(in the rows, 128 means zero)
which system made each run:
N, trace 1 (8 x 22):
[[183 127 167 135  90 122 120  85 131 114 144  56 125 148 145 144  80 114
  151 103  97 130]
 [100 116 141 100 109 157 151 175 108  55 120 176  91 128 161 148 124 112
  126 146 104 124]
 [138 144 119 130 150 125 112 100 124 161  97 150  89 107 151 111 163 160
   69 173 161 192]
 [116  82 142 126 122  99 102  67 112 137 163  75 118  72 114 135 106 145
  130  71 106 113]
 [ 81 132 142  95 146 168 131 190  94  88 113 105 111 158 123 119  89 131
  181  91 131 157]
 [191 169 140 126 103 147 147 100 141 141  93 111 104 174 174 126 121 133
  114 169 120 181]
 [119  78 142 117  91 102 151  96 128  97 141 157  96  71 153 153 139 130
   87 121  77 100]
 [ 67 116 124 104 176 125 120 171  99 123 103 139 104  94 112 110 141 177
  113 113 174 175]]
M, trace 2 (8 x 22):
[[131 143  79 117  91 111 181  98 115 206  98 119 147 125 121 101 152 179
  118 129 123 116]
 [ 69 117 142 105 154 105 155 172 111 133  90 128 137 100 104 128 138 183
  155 104 181 146]
 [154 135 161 154 150  95  66 139 123 106 142  65 142 122  98 137 100 133
  133 125 192 151]
 [201 152 132 140  63  86 151 144 136  99 119  90 133 166 138 125  96 134
   92 134 108 130]
 [121 149 102  93 110 147 153 154 101 119  85 154  76 139 164  97 131 163
   77 148 113 186]
 [ 77 107  92 115 149 121  83 128  77 131 151 112 100  83 102  94 120 155
   94  86 126 138]
 [108  96 147 132 124  95 113 183 125  56 165 121 138 112  97 145 101 105
  127  85 116  84]
 [164 146 143 150 138 150  94 160 153  67 145 161 111 163 151 143 122  68
   99 172 124 137]]
Z, trace 3 (8 x 22):
[[ 86 114 165 119 213 160 113 103 155 152 119 143 114 106 132 139 155 128
  160 108 148 178]
 [108 117 152 122 118 150 137 124 117  97 120 191 117  97 149 172 162 110
  155 200 167  99]
 [134 147 116  99  86 150 216 138 134 144  83 159 131 167 158 127 137 146
  152 143  93 122]
 [ 92 165  76 113 154 167 125 147  95 180  99 125 126 158 113  82 137 157
  139 133 152 166]
 [111 124 105 152 153  85 129 173 141 139 127 169 170 108  81 127 171 138
  106 150 183  99]
 [156 142 179 139 141 109 164 180 176  97 103 120 166 174 120 152 115 118
  168 114 148 136]
 [161 170 115 132  92 158  95 155  86 103 131  93 133 182 128 123  89 110
  154 172 160 124]
 [169 144  64 152  81  92 133 130 123 156 151 113 162 144  96  95 127 128
   84 129 105  80]]
K, trace 4 (8 x 22):
[[ 71 121 144 105 178 181 131  97 122 169 105 141 116 114 138 137 154 138
  188 125 152 156]
 [143 137 136 129  83 131 101  70  76 147 126  90 124 106 137 152 121 146
  162 190 186 113]
 [162 147 132 134  71 102 172 162 124 113 117  98 174 174 113 142 100 130
  173 138 140  85]
 [130 170 106 130 169 152 126 190 136 139 111 107 148 195 103  85 107 130
  139  98 135 176]
 [130 136  92 137 158 114 126  81 139 215 119 114 136 110 112  93 159 167
   97 114 133 161]
 [130 117 158 143 139  96 153 107 158 151 110 163 159  90 119 169 179 142
  142 173 189 107]
 [169 155 131 163 119 124  84 165 126  84 143 136 144 154 118 143 127  89
  112 196 179 109]
 [168 140  83 158 114 109 127 150 154 134 165 118 157 170 101  97 113  97
   85  99  73  99]]
R, trace 5 (8 x 22):
[[149 125 169 111  93  91 158 105 118 140  97  59 124 122 140 136  97 183
  151  98 140 160]
 [137 164 144 110 108 125 176 155 114 136  61 128 126 153 151 133 134 180
  147 171 178 171]
 [125 157  95 122  84 117 115 156  59 134 111 107 135 129 108 112 120 167
  128 178 192 115]
 [149 148 100 135  89  86 148 198 116 110 127  95 168 168  88 109  96 142
  122 112 138  98]
 [135 146 145 139 155 115 105 220 140  60 124 131 134 159 110 128 109 110
  116 130 163 149]
 [171 140 138 148 102 126  71 144 112  61 154 119 101 142 140 137  99  91
   85 166 134 129]
 [168 137 103 143  94 131 147 150 151  96 140 180 126 159 145 124 141  83
   81 161  81  94]
 [ 88 107  98 137 161 147 109 159 135 101 162 200 128 107 114 128 164  82
  101 141 117  89]]
N, trace 6 (8 x 22):
[[110 140 148  92 109 189 133 104  89 127 104  96  93 147 163 131  95 140
  186 127 113 165]
 [135 131 123  95 101 162 170  98 126 135 104 142  81 143 183 116 126 139
  105 125  59 166]
 [108  95 149 103 142 102 167 122 146 123 100 146  87  87 152 126 145 172
   79  86  93 173]
 [107 110 170 107 131  87 144 128 110 126  94  91 111  89 128 137 117 197
  135  98 164 173]
 [127 135 140  96  62 125 152 122  69 119 103  74 113 132 145 132  88 175
  164 130 141 134]
 [134 145  90  98  62 141 159 151  79 105 108 127  92 151 157 101 104 153
   96 138  87 137]
 [147 124 110 121 118  89 130 150 128 105 120 131  90 117 141  97 122 158
   33 108  93 173]
 [135 104 169 129 131  67  96 146 119  80 132  88 104  87 119 136 102 162
   88 100 152 162]]
K, trace 7 (8 x 22):
[[159 168  50 144  99 133 106 132  96 167 147 107 150 166 101  81 120 122
   99 153 127 102]
 [112 113 116 143 165  97 161 138 170 170 138 126 187 127  77 124 146 133
  155  69 123  96]
 [142 137 175 153 203 129  76 119 164 131 128 120 128 122 125 145 140 113
  129 140 186 184]
 [202 148 119 155  82 104 129  75 148 147 130 132 125 135 153 138 147 120
   77 183 120 120]
 [125 129 112 134 130 145 173 169 164 118 130 193 164 165 119 135 156  84
  145 144 100  78]
 [107 132  97 142 188 179  51 128 117 135 178 127 123 138 103 104 121  79
  132 113 125 131]
 [153  96 148 146 119 102 121  43 158 164 158  88 138  96 126 143 121 121
  133  90  93 105]
 [145 127 199 124 140 151 162 124 173  97 104 146 127 151 164 177 129 102
  179 140 130 144]]
P, trace 8 (8 x 22):
[[163 125 166 137 121  62 111 116 130 112 115  84 110  95 134 133 114 174
   78 119 156 174]
 [131 121 115 122  81  71 181 185 124 107 120 114 164 140  97 126 108 153
  131  96 115  86]
 [123 158 128 113 128 146 106 202  88  76 106 104 105 168 130 112  93 138
  124 138 159 174]
 [152 116 113 152 128  71  85 149 127  97 153 119 113  99 107 113 121 134
   36 119 124 136]
 [ 82 104 108 115 118 120 159 206 119  76 139 169 138 128 106 128 124 117
  129  99 104  82]
 [ 99 128 137 118 138 152  76 158  81  74 126 147  85 108 142 139 129 120
  114 182 183 148]
 [134 102  94 147  92  92  97 100 105 119 174 140 127  81 113 133 140 116
   74 151 118  65]
 [ 81 111 110 100 104 184 139 145  90  91 151 149 114 136 135 135 111  92
  173 115  85  82]]
R, trace 9 (8 x 22):
[[136 117 141 109 102 101 197 120 149 125  87 169 100 108 167 138 162 167
   81 142 102 148]
 [ 72 101 127 105 107 123 146 124  84 121 113 166 115  70 130 155 162 156
  147 168 174  94]
 [ 92 106 121 101  76 125 154 136  74 113 137  90 135 118 113 131  88 146
  177  85 103  80]
 [ 98 131 138  91 146 135 163 190 125 101  90 119 104 155 133 108 100 163
  130  74 104 186]
 [127 128 142 115 123  99  97 136  89  98 107 116  76  89 146 122 124 171
   70 151 165 182]
 [163 124 132 126  43  74 176 129 111 105 110 131 132 114 144 148 128 158
   99 168 133  90]
 [ 86 129 119 106 106 139 170 199 106  89 110 176 143 141 121 145 141 129
  162 154 153  89]
 [ 86 116 105 111 122 146  83 174  66  74 161 105 105 125 110 109  86 120
  126  99 121 115]]
P, trace 10 (8 x 22):
[[118 112 139 121 108 159 116 133 112  93 166  95 136 152 123 138  78  79
  184  90  83  84]
 [156 120 189 123 128 148 107 105 142  70 129 122  74 125 178 159 105 105
  121 135 108 173]
 [134  94 151 113  78  79 180  97 134 118 109 137 110  79 155 154 142 167
   91 124 100 116]
 [ 86 127 128  88  83 134 170 148  69 129  94  98 123 124 129 129 108 178
  180 118 146 121]
 [151 140 139 137 115 110  66 117  88 119 141  43 121 129 113 118  76 143
  130 117 161 149]
 [169 118 140 147 104  89 133 156 155  85 157  98 146 154 115 128  89 102
  105  78  75 104]
 [120 128 162 103 126 137 161 192 134  59  96 154  93 146 159 139 112 132
  116 120 109 169]
 [117 114 132 119 114  77 122 140 102 109 105 134  99  72 131 128 144 183
   65 150 170 150]]
X, trace 11 (8 x 22):
[[173 140 157 136 110 133 128 154 152  59 121 160 103 155 168 154 125  90
   93 171 114 144]
 [118 126  83 128 125 131 123 134 119 118 128 203 101 100 141 115 176 124
   53 180 122 121]
 [ 83  80 102 132 136 119 121  94 124 148 170 157 137  70 102 132 159 115
  123 108 107  64]
 [109 102 153 128 125 165  93  87 109 112 172  99 130 117 126 162 102  83
  196 111 117  86]
 [172 157 131 124  75 167 104  94  91 107 133  95 100 161 166 131  91 108
  136 167 115 131]
 [143 147  89 102  82 146 178 101 115 160  98 149  94 141 171 103 144 157
   89 152  84 148]
 [ 72 120  94 105 153 149 156  92 118 204 107 149 130 100 121 107 167 165
  149 114 131 137]
 [115 127 134 134 140 128 123 101 118 178 135  72 174 131  90 133 114 141
  202 101 164 105]]
Z, trace 12 (8 x 22):
[[110 126 145 118 123 171 157 170 136  74 129 173 133 157 146 163 128  82
  180 148 117  95]
 [156 175  85 118 104 175 154 149 127 136 104 160 111 196 157  97 131 114
  106 166  97 148]
 [151 162  80 146 144 116 128 112 134 207 107 130 147 137 110  91 162 160
   92 152 159 154]
 [120 118 152 151 165  88 130 126 156 162 128 117 185 109  82 150 149 140
  168 121 190 104]
 [121 125 161 134 124 149 132 166 130  78 145 121 160 161 117 163 105  81
  204 127 141  86]
 [159 162  86 133  94 169 126 161 116 103 145 138 123 193 136 106 104  81
  113 149  81 108]
 [174 159  77 153 140 118 112 106 152 186 136 119 136 152 116  83 140 131
   66 125 105 156]
 [143 118 154 164 176  97  94  80 163 174 144  98 163  98  98 142 146 130
  139 117 174 134]]
X, trace 13 (8 x 22):
[[147 110 146 150 161 122  54  87 137 111 172  95  98 104 125 126 105 105
   84  96 108 157]
 [172 109 191 136 104 109 145  67 161 111 119 140 109 103 173 179 143 123
  121 163 124 131]
 [100 135 120 109  94 153 152 136  91 114 103 184 112 113 154 152 161 137
  144 209 166 102]
 [ 86 121  55 116  89 125 126 145  64 142 150 125 138 115  93  97 123 142
  117 121 122  70]
 [104  97 134 109 139 146 120 103 124 131 156  80 117 123 123 114  87 123
  151  38  67 129]
 [155 141 179 124 146 160  99  70 130 136 113  85  94 130 167 143 108 131
  150 136 141 194]
 [171 158 134 122  78 101 173 106 125 156  80 132 132 134 155 141 148 173
  117 192 167 139]
 [ 78 127  94  98 115 126 200 182 111 144  92 163 149 132 113 112 150 165
  148 120 135 108]]
D, trace 14 (8 x 22):
[[113 118 101 111 135 137 193 107 162 170 113 166 120 132 145 107 158 138
  112  88  55 133]
 [107 125 183 115 192 165 140 124 167 135 106 116 123 144 140 143 122 122
  189  81 124 184]
 [133 110 188 120 123  81 115 101 111 115 111  73 116  83 133 155 111 173
  136 118 178 162]
 [147 154 107 117  61  96 183 140  99 150  79 126 141 133 134 120 140 184
  117 180 164 121]
 [105 165  58 119 151 168 127 142 100 187 113 134 131 159 111  73 137 142
  125 131 131 153]
 [ 82  99 112 133 178 117 119 133 139 161 155 106 159 111  74 104 127 131
  148  44 116 112]
 [134 126 173 143 129 100 137 176 146  87 131  99 176 149  96 162 102 115
  184 108 165 100]
 [153 150 124 143 107 112  72 171  86  77 132 110 119 132 114 128 108 125
   97 179 187 131]]
M, trace 15 (8 x 22):
[[116 112 124 126 172 107 131  75 154 184 120 133 109  86 132 111 159 161
   83  94 114 172]
 [ 98  78 172 114 102  81 139 105 102 103 133 113 124  54 126 173 130 161
  149 121 156  92]
 [140 154 141 132  98 148 102 158  85  84 128 116 137 154 128 154 108 107
  173 189 187 105]
 [172 179  70 145 116 145 127 153 130 163 132 108 154 203 112  80 113 111
  112 132 107 132]
 [113 119 116 114 162 107 181 149 167 152 102 152 122 129 128  99 145 163
   85  71  85 171]
 [ 95  85 179 120 164 107  93 100 123 102 129 126  93  54 138 156 140 152
  110 115 160 162]
 [147 118 145 142  69 112  91 108  85  85 163  94 132 109 126 158 102 108
  144 161 150  70]
 [147 167  84 124  86 162 157 185 111 107 117 153 136 197 135 113 117 101
  138 165 113 103]]
D, trace 16 (8 x 22):
[[103 105 125 146 139 124 123 118 133 146 166 124 181 115  86 149 136 100
  188 109 145  52]
 [164 146 137 149  98 133  93 150 113  86 160  79 150 171 113 140  79  82
  163 135 139  95]
 [173 136 102 155 110  92  86 155 129  87 159 128 117 131 117 109 118 109
   38 141 108 125]
 [123 122 105 147 151 135 143 148 169 122 138 214 133 126 132 134 180  91
   86 162 111 104]
 [106 113 150 130 165 191  94  81 137 124 161 153 113 116 148 158 140  69
  176 144 123 116]
 [158  97 169 128  86 120 117  64 123 106 155  86 108 102 154 160  93 111
  139 110  88 105]
 [196 150 142 127  85 117 175 124 155 109  97 131 113 168 170 130 121 132
   90 143  86 157]
 [133 143 128 123 178 147 121 109 159 155  99 159  92 128 158 109 160 143
   76 144 125 207]]

runs to name:
trace 17 (2 x 22):
[[116 129  84 124 132 100 191 141 150 190  97 150 156 129 107  97 164 176
  105 104 115 132]
 [ 82 113 141 130 199 139 129 149 153 151 131 123 167 130  85 128 135 127
  187  72 150 133]]
 -> X
trace 18 (2 x 22):
[[ 91 116 143  96 143 192 141  65 121 159 114 149  91 113 169 145 150 128
  171 135 107 152]
 [110 127 137 110  75 164 129  82  74 134 125 117 120 111 148 156 123 129
  195 176 151  89]]
 -> K
trace 19 (2 x 22):
[[199 128 168 159  93  99 101  81 148 109 159  85 140 131 137 158 103  94
  126 143 126 102]
 [151 154 111 105  62 155 191 130 113 124  91 157 110 164 174 129 134 136
  129 177  99 125]]
 -> M
trace 20 (2 x 22):
[[114 100 133 113 120 124 193  68 155 179 112 158 125  96 151 139 163 152
  131 111  87 121]
 [ 78 132 134 117 150 174 119 108 100 159 119 130 144 120 118 149 141 128
  214 150 182 114]]
 -> X
trace 21 (2 x 22):
[[106 145 107 138 177 129 114 206 135 119 138 119 168 170  75 103 113 115
  148  89 150 126]
 [171 134 138 163 170  99  92 161 176 105 155  99 145 160 101 113 102  99
   91  83 109 152]]
 -> X
trace 22 (2 x 22):
[[ 97 142 124 136 200 179 118 164 157 137 131 171 150 159 107 128 154  87
  170 135 150 131]
 [168 123 139 168 173 109 116  73 195 179 154 118 170 130 107 134 144 100
  127 102 119 121]]
 -> M
trace 23 (2 x 22):
[[ 74  97 133 134 185 132  81 177 128  90 170 131 139 112  83 129 116  97
  142  75 133 114]
 [138 116 167 153 141 124  91 144 146  64 153 164 126 113 131 172 141  76
  124 177 164 105]]
 -> P
trace 24 (2 x 22):
[[126 129 193 100 103 149 166 124 120  95  83 120 102 137 171 168 113 142
  186 147 148 155]
 [127 136 120  98  92 126 121 107  73 130  98  96  75 112 157 110 109 185
   94 138 135 178]]
 -> D
trace 25 (2 x 22):
[[ 95  99 111 143 172 105 138 152 165 147 155 140 174 116  76 121 143 113
  139  62 108  85]
 [132 132 170 145 188 162  95 164 167  76 140 142 120 162 133 148 117  72
  150 120 128 157]]
 -> Z
trace 26 (2 x 22):
[[120 124  91 104  93 103 129 122  82 133 118 104  86 103 133  90 114 182
   64 108 105 153]
 [ 95 129 101 108 143 127 205 173 151 155  92 175 148 148 120 109 156 152
  131  97 103 130]]
 -> D
trace 27 (2 x 22):
[[148 149 118 153 154  83  96 136 126 164 115 107 147 113  96 111 147 166
   96 149 203 158]
 [136 106 157 134 117  66 188 168 172 105 117 131 173 128 106 152 127 138
  141  92 122  95]]
 -> X
trace 28 (2 x 22):
[[ 95 114 150  90 132 160 161  74 116 156  89 146  86 100 175 140 149 164
  145 133 117 173]
 [102 128 131 102  73 150 146 112  67 122 106 141 112 105 153 153 140 148
  169 193 172  98]]
 -> K
trace 29 (2 x 22):
[[111 104 108 148 112 127 111 139 121 100 181 155 155 115  97 142 135  75
  138 131 116  37]
 [118 133 133 118 122 200 105 122 108  87 142 167  93 143 164 148 127  76
  148 178 117 120]]
 -> P
trace 30 (2 x 22):
[[117 166  75 132 143 140 111 137 103 183 109 147 131 135 114  96 161 155
  106 182 185 149]
 [131 123  98 154 111  71 132 124 125 166 145 129 180 100  80 128 157 145
  116 147 173  67]]
 -> K
trace 31 (2 x 22):
[[164 170 132 146 103 119 128 176 120 111 109 118 167 171 113 140 123 126
  158 186 195 114]
 [167 143  81 150  69 126 118 109 108 126 157 149 142 137 128 133 143  97
   99 195 123  62]]
 -> N
trace 32 (2 x 22):
[[192 153  91 156  77  84 130 130 129 128 130 139 134 138 130 119 139 131
   53 185 132 110]
 [125 127 116 150 126 107 145 180 147 106 143 184 171 135  99 146 160  96
  130 161 153  64]]
 -> R
trace 33 (2 x 22):
[[ 59 102 113 122 189 116 123 175 128 127 127 168 138  92  90 116 160 145
  123 102 158 133]
 [ 74 109 144 118 123 138 130 150  91 103 138 128 151 108 103 162 124 121
  207 135 172  75]]
 -> D
trace 34 (2 x 22):
[[178 144 160 151 150 126  57 113 136 100 140  88 101 136 139 134 105 107
   98 143 152 182]
 [176 126 152 135  85  83 175 116 161 113 101 161 117 118 162 154 156 146
   76 170 120 131]]
 -> X
